The rows below come in pairs that one turn or mirror swaps. Which row does each named row swap with?
The rows were stretched afterwards, more along some directions than others.
Z_858: [ 11  15 -28  15  -5  33 -13   4 -38 -12  -4 -17 -13  11  -5 -11]
Z_924: [-10  -8 -28  15   3  41 -16  23 -45 -25 -13  18  -7  41  -8 -14]
Z_334: [ -3  10  15  17   3  23 -29  23 -46 -25  -2   4 -26  12  15 -15]
Z_488: [ 20  10  -4  -8  19  11   7  21 -15 -27  16  24 -14  21  -9   9]
Z_654: [-25 -10 -27  12   4  29  -8  18 -38  -8   3   7  -7  35 -19  -6]
Z_221: [  1  -9  -5  25 -10  35 -26   5 -32 -10 -17   2 -28  12   4 -13]
Z_981: [ 26   5 -17  16  19  26 -17   5 -34 -14 -13  27 -11   7  -7   0]
Z_989: [ 16   1 -13   7  21  16  -2  40 -45  -8 -19  13  -5  32 -26   8]
Z_707: [ 16   9 -36   6   1  25   1  17 -39 -21  -2  -2 -10  25 -24 -12]
Z_729: [ 20  16   1  32   8  29 -17   9 -45 -13 -23   3 -30   3   7  -9]
Z_20: [ 17   0 -10  -1  13  13   4  24 -33 -38   9  40 -14  22 -15 -19]
Z_83: [-15   5   6  18   1  24 -20  33 -49 -25  -5  15 -20  29   1 -15]
Z_486: [ 14  20 -14   2   5  30  17  11 -12 -22 -11  14   5  24 -23   2]
Z_603: [ -6   4   7  28  -3  37 -26  26 -49 -19 -14 -12 -24  17   5 -24]
Z_77: [-13  11  -5  22   2  26 -21  30 -40 -41 -11   5 -41  27   6 -26]
Z_166: [ -1 -11 -34  18  -2  31   0  10 -29   2 -21   9   6  11 -24 -12]
Z_746: [ -2  11  18  16  17  19 -29  13 -32 -12  -8   2 -24   8  21  -2]
Z_523: [  1   4  11   5   0  24  -5  10 -18 -24   4  14 -15  23   4   1]
Z_701: [  2   6   1  15  -1  37 -24  -2 -27 -18  -1  -3 -27  16  10 -16]
Z_674: [ 19   6 -21  16   9  37   3   7 -41 -10 -10  13 -15  15 -17  -7]
Z_71: [ 27  30   0   7   6  21   8  19 -21 -31   2   3 -28   9 -12  -9]
Z_942: [ 14  30 -18  15   9  35  -9  22 -36 -25 -16  -5 -17  24  -2  -8]
Z_677: [  2   9 -15  15 -14  42   5  -1 -18 -18   1  -7  -1  -1  -4 -26]
Z_371: [ -4  -3 -38  28  -4  30 -18  15 -48 -17 -19   0 -23  29 -17 -18]
Z_961: [  5   0 -14  -7  14  15  -2  23 -12 -35  -3  31  -8  25  -7  -6]
Z_592: [  0  -4  -8  12  22  13 -25  31 -49 -24 -10  27 -21  30 -18 -14]
Z_250: [ -4  -9 -23  20 -15  42  -3   1 -34  -9 -18  13   0  13 -15 -18]
Z_980: [ 11   4 -26  19   2  37 -19  -6 -37 -11 -17 -14 -20   5   2 -19]
Z_536: [ 13   7  -3   1  23  10 -18  25 -34 -33 -16  14 -24  22   8 -21]
Z_203: [-13   5 -19  31  -9  31 -20   7 -38   2 -32 -16 -10  16   9 -19]
Z_793: [-20  12   8   8  -3  26   3  15 -24 -33  25  -1 -13  24  -5  -8]
Z_717: [ 10  31   9  -2   0  22  10  19  -4 -30   1   2 -13   9   6  -6]
Z_661: [-12  11  -5  29 -22  48 -12  -1 -28 -27   3  -2 -20  11   2 -31]
Z_142: [ 19  -3 -41   8   8  31   3  19 -29 -10 -14   2   4  16 -31  -4]
Z_35: [  8  20 -23   2  11  31  17  17 -36 -25   9  -1 -17  24 -32 -10]
Z_804: [  3   4 -30  14   8  25 -10   8 -33  -6  -8  -4   2  12 -28 -15]
Z_418: [ 10  -5 -25  -5  24   9   3  27 -36 -29  -5  28  -3  28 -31  -2]
Z_854: [ -3   3   1  21   3  40   1  24 -38 -26   2   8 -30  26  -8 -18]
Z_246: [ -5   5 -21  14 -23  27   8  10 -20 -11 -15   6  -3  24 -15 -12]
Z_998: [-14   0  -5  12   7  32 -17  30 -29 -23 -13  23  -5  26  -3  -7]

Z_603 pairs with Z_942
Z_488 pairs with Z_250
Z_707 pairs with Z_83
Z_221 pairs with Z_981

